rotation steps, each row followed by its count of steps
The counts run from 0 to 526.
[101 122 127 177 108 159 120 148 159 133 131 155 166 153 172  88 139  97
 139 133 148 171 109 145 102 144 158 119 108  80 171 137 141 117 131] => 339
[139 172 151 122 146 122  62 130 100 105 122 119 164  89 127 124 194 138
 146 173 112 176 148 104 127 142 142 126 120 117  99 132 119 124 151] => 370
[117 135 159 162 110 111  85  94 156 129 115 106 172  96 108  79 149 120
 119 133 112 140  97 129 108 139 148 141  65  73 121 154 177 109 125] => 432
[152 124 104 151 130 114  93  79 188 116  92 106 142 111  98 125 127 122
 128 110 105 133 107  89  95 149 128 110 173 116  91 130  93  76 122] => 297
[139 151 136 187 132 107  92 114 118 120 166 112 151  91 134  91 155 117
 143 188 137 184 118 141  91 140 147 133 119 105 157 120 148 109 149] => 354
[150 167 134 123  94 102  50 125 135 100 115 108 143 117 153 121 177 136
 131 154  94 147 139  73 133 176 140 133 145 116 103 103 116 127 139] => 156
[121 104 169 188 130 123 127 107 163 161 106 146 135 114 132 128 217  96
 143 114 133 155 149 101 119 110 124 109 160 168 128 121 108 102 154] => 50
[ 82 120 150 158 146 108  66 124 129 111  99 117 150 109 182  88 143 126
 112 148 140 137  95 149 121 134 140 137  86  76 143 141 161 108 155] => 430
[142 137 128 150 125 165  55 129 147  91 121 104 181  90  97  87 134 103
 140 128 121 144 127 125 111 154 155 146 131  79 121 172 140  85 105] => 218
[165 152 100 182 105 138 109 121 169 120 106 137 133  98  88 105 148 128
 146 137 126 187 159  95 101 141 128 141 176 139 120 123  98 108 120] => 143
[140 115 155 142 136 165  98 124 107  85  68 113 165 117 162  64 175 129
 115 134 130 154 116 142 132 152 150 146 146 111 157 140 108 127 146] => 0
[127 207 168  89 119 116 113 104 118 161 133 137 185  93 126 109 125 141
 135 130 171 156 127 149  90 178 125 135 114 106 124 149 114 119 146] => 457
[140 129 119 148 114 151 101 146 133 104  70 132 180 179 133 111 119 146
 132 111  94 172  89 123 118 154 115 160  94  86  93 139  92 111 131] => 93
[111 176 206  96 121 130  89 160 101 145  91 149 148 114 131 149 167 148
 107 108 126 147 126 147 152 136  99  94 122 143 129 102  79  95 140] => 395
[151 167 119 131 121  87  82 141 128 169  97 133 111  97 165 155 135 154
 150 111 169 122 158  94  89 111 101 145 137 135  89 135 103  89 164] => 377
[125 142  96 151  84 121 117 100 155 132 148 143 168 164 160 152 189 153
 151 148 123 166 106 119  92 132 137 117 106 106 107 154  82 122 153] => 32
[162 122 151 159 144 134  44 152 130 105  79 116 134 120 140 115 122  86
 106 161  92 122 119 115 126 136 122 143 143 103 129 117 122  69 119] => 79
[143 147 119 150  69 105 103 138 126 156 134 137 136  84 118 124 174  91
 146 129 141 140 128 136 120 134 153  83 135 152 173 116  98  76 104] => 483
[151 133  98 188 117 123 112 153 126 124 142 156 146 117 137  83 185 149
 133 125  87 168 116  97  94 118 160  89  91 130 137 128 120 109 146] => 494
[151 164 127 110  98  80  79 143 162 163 125 143 129 139 144 154 148  86
 139 143  96 170 126 113 100 159 129 117 177 115 110 119  96  77 131] => 388
[142 168 163 114  94 159  60 169 130 130 106 134 140 161 180 132 159  92
 164 146 152 162 157 127 129 131 114 157 145 101 126 155 127 122 128] => 464
[133 124 150 188 128 134 135 127 156 164 129 138 172 186 146  96 122 106
 162 133 137 188  95 129  78 128 122 147 111  98 112 140 124 129 158] => 109
[168 170  98 110  88 100  51 132 155 114 116 125 134 112 159 131 171 116
 142 158 107 124 146  76 112 169 144 125 144 106 118 105 114 102 130] => 157
[153 137  82 151  87 129 104 144 121 124 104 122 149 108 144  80 106 157
 183  91 157 144 105 121  89 128 152 141 131 108 119 142  93 100 149] => 7
[119 177 137 134  94 122  95 139 135 132 140 117 167 119 147 170 144 149
 144 171 171 157 100 129 130 195  91 132 106 121 123 106  95 125 134] => 28
[ 95 133 116 135 116 107  71 105 136 118 131 146 126  96 156 123 199 122
 103 149 111 145 127 125  96 133 140  93  95 108 159 134 143  84 150] => 277
[132 132 135 128  81  89  67 132 117 133 109 128 111 173 151 151 164 124
 140 145  80 143  87 120 116 115 113 143 137 123  98 118  86  71 146] => 172
[150 144 117 135 109  85  76 123 119 140 126 114 160 127 153 131 126  99
 195 179 145 147  91 125  98 117 182 123 145  98 116 107  95 113 138] => 20
[141 133 146 164 125 153  75 119 181 119 123 136 146 103 112  97 176 125
 120  87  92 131 126  80 130 138 155  80 156 130 133 136 123  87 111] => 65
[128 152 107 126 116 125  71 130 173 122 104 128 172  85 117 140 176 101
 143 168 108 150 164  92 119 161 147 134 136 100  94 131 135 114 137] => 372
[153 141 146 149 133 114  78  77 195 118 106 109 145 122  79 107 132 121
 117 128  89 135 106  75 109 131 134 117 165 120  88 126 115  89 124] => 296
[ 88 129 121 170 119 130 117 100 119 101 113 132 121 115 169 103 144 150
 164 145 171 161 114 116  73 146 120 158 135 114 159 102 119 132 188] => 351
[ 90 157 170 126 112 162  81 105 138 121 138 127 168 174 126 127 118 112
 157 153 126 144  87 131  99 159 124 158 110  80 133  94 133 128 167] => 106
[131 154 159 118 118 197 113 137 136 130 128 129 183 146 128 112 167 151
 159 126 136 158 144 117 112 164 124 141 123 112  93 170  79 134 164] => 461
[115 130 189 179 168 119 105 126 118 130 118 106 180 109 141 100 137 156
 142 143 150 155 100 148 112 153 121 175 133 100  88 149  97 120 166] => 445
[153 115 106 163 111  92  97 118 168 134  39 152 149 134 124 119  97 125
 118 103 130 117  92 134  96 106 137 144 145  93 130 117 100  81 106] => 83
[122 186 149 122  59 122  71 135 158 159 141 146 148 148 145 129 148 107
 185 127 152 137 141 146 121 116 159 124 164 109 129 141 128 121 138] => 466
[148 167 155 125 104 173 113 131 153 129 103 162 205 167 145 126 161 136
 137 164 141 146 137 113 108 156 144 130 119 112 130 105  94 159 144] => 245
[138 129 164 143 138 146 103 131 151 146  67 127 167 139 142 100 153 148
  90 105 113 115 122 110 122 187 103 148 110 108  77 157  91 105 150] => 307
[142 114 122 132 122 173 102 136 143 116  55 138 187 171 133 107 125 142
 105 132 100 135  97 112 105 173 122 154  88  86  92 140  92 119 148] => 92
[153 137 106 156 135 130  85 137 150 127  66 133 114  81 161 108 131 143
 162 133 171 164 145  88  96 120 137 124 181 159 119 118  75 117 139] => 145
[106 158 161 128 104 130 116 135 106 145  73 129 173  95 142 147 148 157
 147 175 190 148 121 123 126 149 104 146  89 149 107  97  70 132 151] => 26
[ 82 144 130 136 120 113  66 114 123 103 151 126 102  98 170 118 191 149
 106 155 112 145 106 122 112 125 133  90 110 124 158 134 130  86 154] => 276
